Turns in one plane each, and the order they were made in; the first pair answered:
X (before |-> after):
[-19.1 -20.2  11.9  13.2  10.1  10.3   0.0   2.9  20.6  18.8 -12.3  11.6
 -14.9] |-> [-15.7 -13.3   3.1  27.9  -5.3  17.3   7.5 -15.5   0.3  10.6  -6.7  10.0
  22.4]
[ 15.2  -9.5  -9.1 -15.9   7.3  -4.7 -16.7  23.0  34.4   8.4  -7.5 -11.9
 -26.7] |-> [-17.5 -14.0 -11.3   6.1   3.0   0.2   7.4 -22.2  42.4   9.8 -15.7   5.6
 -18.4]
[ 12.2  17.3 -15.8  -4.1  42.1  15.0  10.5  -6.1  18.2  17.2 -16.3  35.1
 -10.0] |-> [ 12.0  22.7 -21.8   6.3  31.5  20.0  17.0 -21.1   5.8  11.3 -12.1  34.3
  17.7]
F (before |-> after):
[ 53.6  28.3 -19.1  -6.3  39.7  10.6 -20.2  19.5 -39.9  37.7 -28.3  -2.3
  13.3] |-> [ 29.0  24.9 -25.2   9.3  44.5  20.6  -3.7 -15.3 -31.0  50.3 -41.7  17.8
  13.6]
[  4.5  -5.8 -12.9 -32.2   3.3  -7.3 -15.0   5.7   6.6 -23.5  15.2  -9.0
 -12.7] |-> [-12.2  -5.2 -27.0 -25.3   5.2  -1.5  -4.7 -19.1  17.1 -11.5   4.2   5.9
 -10.9]
[-12.9  14.6 -28.4 -12.4   2.4  -8.8  -5.0 -22.5  17.0  26.4  -6.6  17.6
  -4.7] |-> [-28.4  -5.5  24.2  13.5  12.1  -3.1  13.6 -19.2   0.5   9.8  -8.5  25.6
 -15.1]
C (before |-> after):
[ -1.8   7.0 -17.2 -39.1 -14.4   4.3  -0.6 -13.5  23.0  10.0 -11.7   8.8
  -8.0] |-> [  3.0   1.3  -4.8 -36.8   5.3  12.7  -3.2   2.7  14.1  18.9 -20.1  12.5
 -22.1]
[ -1.1 -12.1  14.6   6.0   7.2 -27.1   9.8   6.1  13.9 -19.6  41.3 -28.1
  -9.3] |-> [  5.2 -13.6   6.6  33.6  45.6   8.1  17.1  -6.4 -15.8  11.3  13.6  -0.7
   5.3]
[-33.6  -3.7  -5.4   1.1 -13.4 -12.2   9.2 -30.3  25.7   1.2  -8.1   8.5
  -6.5] |-> [-24.4 -12.7  18.4  -0.8  10.4  -6.3   0.8  -0.7  20.5   6.1 -15.6   7.7
 -33.9]
Pairs:
Each pair is two turns apart.
[ 20.8  -6.2 -19.5  28.2  11.4   3.2   9.2   2.9 -14.6  26.4 -13.2 -22.1
  66.9] |-> [  3.1 -24.6  -0.4   1.7  44.5  -6.8   1.7  28.2  29.5  47.5 -30.9 -13.3
 -15.6] => X X
[-18.7   8.5 -59.4 -22.1 -12.3 -11.0  13.6 -44.6  39.0  18.0 -11.5   7.7
 -15.3] |-> [-45.8 -23.6  29.4  15.1  -5.7  -9.3  41.5 -36.5  20.2 -17.8  -7.5  10.9
 -38.1] => F C
[-27.0  -2.2   8.1   2.7  17.3  -3.4   2.7 -12.4   9.8   5.5  -9.0   8.5
 -22.5] |-> [ -9.5   2.2  23.6  15.2  -1.6  -0.9   3.6  -3.5 -22.7 -18.8   8.8  -7.8
  16.0] => X F
[ 11.9  20.4 -19.5  -4.1 -13.7   5.7  -2.6 -11.5  -9.3  -5.5  16.2  -7.9
  42.0] |-> [ 28.1  18.4  -8.8 -12.2  -2.2   7.4 -14.0  15.3 -16.9  -4.2  16.7 -15.6
  30.2] => F X
[ 35.7  13.3  -3.7 -28.5 -37.8 -20.1  -8.7  14.3  41.3  -5.9 -12.7 -14.7
 -23.5] |-> [ 15.9  18.6 -26.9  -2.5 -46.2  -6.2  13.2 -39.2  33.8   0.0 -20.3   3.9
  15.6] => F X
[  4.1   7.4  -5.3 -22.6 -34.6 -17.3 -38.5  -8.0   7.7  -9.2  42.8  -2.7
   8.2] |-> [ 18.6   1.3  -6.7 -10.5  26.2  17.9 -44.7   9.9 -15.2  31.5   5.8  22.2
  -7.8] => C F
[  0.3   0.9 -13.5 -15.5 -10.2 -16.8   0.0   3.5  15.2  -5.5   7.6 -16.2
 -16.1] |-> [-18.2  -8.8   6.9   4.3  -3.2 -10.5  16.3 -11.1  12.5  -7.4   0.0  -4.3
 -19.3] => F F
[  1.8 -18.9  34.4 -29.9  38.8  15.3   8.6  11.1  -1.0  14.5 -12.9  23.5
 -43.0] |-> [ 29.4  16.0 -28.5 -34.0 -19.2   7.9   3.5 -16.7 -24.4  -3.1  14.8   0.8
  47.9] => C X
[  7.4 -10.7 -12.8   0.7  -9.0  11.3  -6.7  -9.4 -10.4   5.3   5.5 -11.4
  21.3] |-> [ 13.3  -8.6 -15.6  -5.1  -0.9  12.5 -15.2   1.7  -9.4  13.7   2.6  -9.8
  12.7] => X C
[ 21.1 -14.5   1.1 -13.3  -7.4 -15.3 -12.5  28.0 -12.7  -6.8   7.5 -30.2
  10.6] |-> [ 17.1 -14.3 -16.6 -24.4  11.3 -10.8 -16.6  25.3   5.1  18.5  -6.8 -16.6
 -14.0] => F C
[ 38.7 -32.5  -5.2  25.1  10.6 -10.5   6.4  41.6 -20.1  -2.2  15.1  -5.3
  41.7] |-> [ 37.1 -26.8 -37.9  -5.0  25.1 -18.8  -9.6  45.7  18.6  26.6   1.7   2.5
   4.3] => F X
[ -7.3 -30.0  56.5  26.8  17.2   2.6  29.0   6.0 -16.8 -20.9 -10.4  -1.8
 -13.5] |-> [ 15.3 -11.4  32.8  13.7 -24.1 -10.9  18.7  10.7 -24.6 -42.7  18.6 -28.8
  29.6] => C F
[ 24.7   3.6 -45.4  -2.6  18.1  23.1 -23.0  19.4   0.6  29.2 -10.5  -1.2
  21.9] |-> [-12.6 -16.5 -11.0  16.9  39.9  28.1   0.9   1.0  13.9  34.3 -27.8  20.8
 -12.9] => X F
[ 26.9  -1.4  18.1  18.4  28.8  21.5  -0.8  34.3 -30.6   9.8 -10.1  10.6
  -0.6] |-> [ 21.9  13.1 -33.0   6.6  25.5  21.4  -2.6   5.7  -9.7  34.0 -18.8  22.2
   7.4] => F F
[ -4.9 -26.5  33.1   6.4 -29.4  -1.2  20.1   0.3 -13.7 -26.9  12.5 -15.7
  14.7] |-> [ -1.0  -3.8 -36.5 -18.0 -39.0  -4.8   6.4 -22.5  11.6   1.3   7.0 -11.0
  25.8] => F F
[ 28.5  -6.2 -10.4 -11.0   7.3  24.0  16.2   5.2  11.8   1.4   1.9  15.6
 -20.0] |-> [ 24.8  -3.5 -15.9   1.5  -2.3  26.9  24.4 -12.4   2.4  -2.3   3.4  17.6
   2.7] => X X
[  1.6  20.6 -62.8  20.4  -3.8  -3.9 -16.8 -15.3 -17.4   1.9   4.4   8.2
  62.3] |-> [ 30.1  20.8 -55.8  -9.4  15.3 -10.9 -44.9  40.4 -13.7  10.2   4.0  -7.7
  27.0] => X C
[ -4.0  -9.9  13.4   1.8  18.7  20.5 -25.0  -9.9 -27.0  23.8   3.0  25.5
   2.3] |-> [ -5.8   1.7  -5.7  -9.1 -26.5  -2.6 -24.9 -25.2 -15.6   1.4  27.2   7.3
  27.7] => F C
[-25.7 -21.9  53.7  27.0 -19.5 -26.9   8.9   3.2  -0.4   8.5  -5.5  25.9
 -20.4] |-> [-22.1 -17.1  40.8   4.5 -24.2 -38.7  -1.5  13.8  19.2  10.6  -0.2  18.8
 -36.5] => F X
[-20.9  19.8  24.3  18.6 -15.5   1.1   6.9   1.8 -15.2  -7.4   2.1   1.5
   2.1] |-> [-10.6  20.7  18.3  -2.7 -12.8  -8.6 -10.0  24.5  -1.9  -3.0   5.5  -5.3
 -19.6] => F X
[-14.9  18.1   0.7  29.2 -30.6  -9.6  24.7 -42.9  28.7  -5.6  -9.6  14.1
  35.3] |-> [ 49.3  15.3  32.8   9.0   4.9  -4.0 -15.8  50.5  -6.2  -6.4  -3.8 -12.4
  14.1] => X C
[  7.5   7.7  13.4   4.5   3.6 -29.4   2.1   7.7  -8.5 -20.0  17.2 -10.8
  12.1] |-> [  3.0   5.8   0.9  19.1  29.4 -10.5  10.2 -10.5 -15.4   5.7  -4.2  11.9
  14.8] => X C
[-35.8   1.0 -21.0  12.4 -31.7  -8.5  29.1 -60.0  22.8  -4.0   2.7   6.6
  16.5] |-> [ 12.9  -3.8  30.4  -7.1 -39.4 -22.9   1.8  21.6  -7.8 -42.5  34.3 -37.1
  12.1] => F F
[-27.6 -41.0  57.2  51.6  59.0  33.0  25.1 -14.1 -13.6  24.5 -46.9  41.4
 -34.6] |-> [ 71.2  16.4 -48.8 -47.3  19.6  -1.3 -59.4  62.8   1.6  34.5  -8.2 -22.2
  -8.3] => F F
[-20.9   5.7  -9.4  11.6 -18.9 -26.7  -9.5 -40.4 -37.3 -17.5  26.7  30.1
  70.2] |-> [ 20.8   0.9  23.3 -19.7  -0.4 -38.0 -44.0  43.5 -46.4 -24.4  38.1   2.9
  33.6] => F X
[ 15.2  10.6   5.4   5.9  -3.2  -5.0  -2.5  15.2 -17.8  -8.7  13.7 -11.9
  24.5] |-> [ 17.3   8.2   3.9 -12.0   2.6 -11.9 -10.5  29.9   0.3  -0.5  11.7 -13.9
  -3.1] => F C
[-10.5 -27.6  47.0  -4.7 -45.6 -17.8  10.9   3.3 -12.3 -50.0  34.1 -41.7
   6.2] |-> [ -3.6 -33.0  33.6  37.6  33.4  41.6  20.2 -13.4 -54.2  12.2 -22.6  10.1
  16.4] => X C
[ 11.0 -16.4  26.5  29.8   7.7  13.8 -14.2  23.2  -0.3 -17.7   3.0  -6.6
 -13.9] |-> [ -4.8 -17.7  23.4  45.0   1.6  17.9   1.0  -5.4  -0.8 -19.0   0.3   2.7
  -2.0] => X X
[-10.5   5.0  15.6 -12.0  15.5   9.2  -2.5  10.6  11.7   3.2 -18.3  15.6
 -15.9] |-> [-19.8   1.6  25.8   3.8  -1.2   7.7  12.0  -6.1   0.7 -14.7  -8.6  12.4
   6.2] => C F
[ 34.5  12.4 -37.8  -1.1  28.8  24.3 -16.7   3.1 -18.2  37.9 -19.7  13.7
  23.6] |-> [ 41.0   3.7  -9.0 -16.6  35.7  15.0 -28.1  38.3  -9.6  30.8 -15.0   3.2
 -12.8] => C C
[-20.8 -12.3 -46.1   0.5   3.7  14.2  13.1 -56.6   4.8  10.6 -15.6  11.5
  -3.4] |-> [  3.6 -25.1  24.8  26.6  -0.4  19.2  17.5 -14.8 -48.9 -32.8   3.9 -10.4
  18.0] => F X
[ 32.5  -1.4  33.1   1.1  11.1  18.1 -30.3  19.0 -33.5   5.5   7.8 -10.1
  16.8] |-> [ -7.8   8.8 -13.4   7.5 -16.4  13.3  -8.1 -54.6  -1.5  15.0   2.5   9.8
  38.1] => X C
[-20.2 -10.3  49.3   6.0  20.6 -11.2   6.2  23.9 -20.2   1.6  15.8   4.4
  -8.8] |-> [-39.3  -1.9  24.8  16.9  -5.2 -10.7  21.6 -21.2 -16.2  -3.0  19.3   9.6
  23.1] => X C
[ -1.7   3.1  23.6 -15.2 -55.8 -30.9  -7.7  21.4  17.8 -42.1  40.3 -28.9
  -3.9] |-> [-18.7   6.4  -9.7 -30.3 -48.3 -34.1  -9.5   0.2  53.0 -16.8  27.4 -15.1
 -25.4] => X F
[-18.2   0.8 -20.8 -28.8 -50.0  -1.6  -3.1 -57.4  69.7 -13.6 -10.8  -6.9
  39.1] |-> [ 28.8   5.8 -15.0 -64.5 -37.9 -11.9 -39.6  11.8  63.1 -14.8   0.0 -33.7
  16.1] => X X
[-38.7 -20.0  17.1  21.1   1.5   7.6  39.4 -36.1   1.8  -0.8  -0.6   6.8
 -19.2] |-> [-16.6  -9.4  13.6  21.8 -25.9   1.3  34.3 -28.5 -18.9 -24.7  22.7 -15.6
  21.1] => C X
[ -4.2  -5.3  10.7   2.0  19.3   5.4  -3.5   3.1  -2.4   9.2  -8.0   7.4
 -14.9] |-> [  5.6   8.7 -13.8  -5.0 -13.5  -5.1  -6.7  -7.3  -4.8  -3.4   8.4  -8.4
  18.6] => C X
[-55.4  -5.0  -0.8   9.6   8.3  -4.4   6.1 -31.9  20.1  27.9   6.8  36.0
  -8.6] |-> [ 21.3  16.9 -10.6 -10.9  -8.2  -5.9 -33.1  35.7 -27.4   7.6  34.5  -5.9
  39.3] => X X
[ 16.1  26.5   6.8   6.2  32.1  -1.3  19.5  -4.1   8.6  44.1  -1.7  31.7
 -22.2] |-> [-15.4  20.9  27.1  15.3  -8.2 -21.2  39.9 -28.7  19.7  10.7  19.7  22.1
 -13.1] => C F
[-14.9 -10.0  18.5   8.9 -19.2   7.4  28.6 -12.6  -7.1 -17.5  22.4 -17.3
  35.4] |-> [-12.0 -11.2  18.8  18.5  -2.9  21.1  29.4 -12.7 -20.3  -6.6   9.1  -7.8
  38.9] => C C
[-40.1 -22.8   2.0 -20.0   7.5 -23.9   8.7   2.8  22.5 -14.8  13.4 -24.6
 -39.3] |-> [-36.0 -32.6  26.8   5.6  34.7  -2.2  17.1   6.9  -5.3  -6.7  -1.8 -11.0
 -37.0] => X C
[-11.6   3.9  -9.2 -17.4 -23.4 -25.5  -0.3   2.9  23.7 -17.3  19.9 -29.0
  -6.3] |-> [ 15.3  -2.3  -1.0   0.7  39.2  12.5  -8.6  29.6 -13.2  19.1 -14.0  -7.5
 -11.4] => C F
[-21.8   4.8 -37.0 -17.4   8.9  -4.6  -3.7 -23.8  44.2  38.7 -17.1  20.3
 -31.7] |-> [-36.7 -19.7  25.2   3.2  18.0  -4.5  11.8  -9.4  33.0  15.5 -14.9  20.8
 -55.2] => C F
[-12.5   3.2   5.8  18.1  -8.2   0.5  16.1 -13.2 -10.1 -14.9  -3.2  14.7
  15.6] |-> [  5.6   1.8  19.4  13.3  -2.5   1.2   5.8  13.0 -20.8 -20.3   1.4   4.0
  11.3] => F C
[-27.3  15.9  16.2  20.1 -44.8 -16.5  54.7 -53.8 -21.4 -40.3  -0.3  23.1
  38.8] |-> [-16.4   7.9  27.7  40.6   2.8  13.4  55.0 -41.3 -49.3 -14.7 -28.0  44.7
  31.3] => C C
[  3.9  18.2 -47.1  -3.1  10.0  30.3 -41.1  18.8 -13.6   9.9   0.2 -12.5
  24.5] |-> [-15.8  19.2 -58.9 -13.6  -0.2  17.8 -36.5   0.5  15.4  11.9   1.4 -10.7
   8.6] => X C
